Families of rows that turns and mirrors carry onto each other, the same ones carrying the whole set onto itself: the rest of each named row's family, in list order:
6 families of 6 rows:
q874: [-19  25 -15 -31  33   2 -16  21 -15   5  -8  12 -27  18]
q927: [ -4  25   4  25   7  -3   8  -3  22 -10  -2  13  -7  31]
q742: [ -2   9  26 -34  15  11   8  25  24 -12 -17  10   9  51]
q52: [ -2  -7  23 -50   0  19 -17  11 -29 -11 -30   1 -11  10]
q852: [  7  12 -14 -13  -6   2 -14  12 -40  13   8  18  14  -3]
q208: [-2 21  4 36  2 -5 13 -3  6 -8 -2 14  4 26]
q672: [-28  16  -3 -40  27   9 -15  16 -23 -11  -7  18 -21  43]
q668: [ -2  14 -11 -44   8   3 -19  24 -31   7   4  32  -5  30]
q318: [  3   0  14   5 -19  15  25   8  14 -24   2  -7  26  16]
q632: [-12  13  -1 -27  22  -7 -39   6 -18  -1 -11  28  -9  27]
q724: [  0   9  15  17  -8  19  26   0  -6 -15  -6 -15  24   2]
q184: [ -6  14  -2   7   2  -3   8   8  25 -21  13  17  19  43]
q867: [-14  22 -16  12  15   2 -14  -4 -30   0   5   6  10  -3]
q320: [ -7  21 -15   0  15   5  -8   9 -25  11  -7  -8  -6 -21]
q406: [ 22   5  20   0 -27  15  27  13   0  -7   1   7  27  20]
q561: [-22   6 -18 -45  14   4 -26  19 -28  -9   3  16  -9  24]
q458: [10 21  4  5 -8 -4 10 13 11 -3 13 32 21 44]
q30: [ -7   6   5 -41  11  25   2  24 -28  -2 -23 -16 -23  -3]
q515: [ 11   1  32  -7  -5  20  21  16   9 -10 -19 -16  29   7]
q502: [-13   7 -22 -14   3   3 -23   6 -33  -3   6   4  11 -11]
q83: [-18  29  -2   9  24  -2   4   5  11 -13   9  22   7  47]
q989: [-12   3  27 -34   6  28  25  21   2 -27 -18  -6  -5  48]
q906: [ -5   1  19 -26  -7  18  21  18  21 -32  -3   2   6  50]
q615: [  6   0  32   2 -16  26  31   7  -4 -20 -23 -14  -5  21]
q26: [ -4  12  -8   1   9  13   3  14 -38   9 -11 -12   4 -20]
q222: [ -8  -3  15 -32  -4  33   6  10 -40 -16 -20 -19  -3  -3]
q472: [  2   5   3  -1  -2   1 -27  -6 -32   2 -14   3  10 -17]
q830: [ 2 23  6 13 18 -6  0  7 22  1 -2 13 31 26]
q783: [-10   4   8 -47  16  24   7  33 -32  -1 -23  -7 -20  18]
q85: [ -6  12  24 -17   4  14  20  14  20 -22 -15   6 -25  49]
q980: [  8  -2   4 -49 -14  20  -2  24 -44   2  -7   6   1   5]
q691: [ 10   5  23 -30 -14  16  23  25   7 -14  -2  19   8  54]
q871: [-11  -6  -2 -48  -6  22  -9  19 -38 -13  -9  -9  -2  -2]
q123: [  6   9  25  12 -15  18  28   1   8 -17 -19 -14  -6  11]
q661: [ -9  14  19 -11   9   8  15  16  10 -19 -16  19 -19  61]
q278: [-18  27 -19 -14  36  -3 -14  20 -23  10  -3  18 -13  23]

The rest of the family of q208: q615, q26, q783, q661, q278
The rest of the family of q871: q318, q184, q561, q502, q906
The rest of the family of q867: q672, q724, q83, q989, q222
The rest of the family of q320: q874, q927, q30, q85, q123

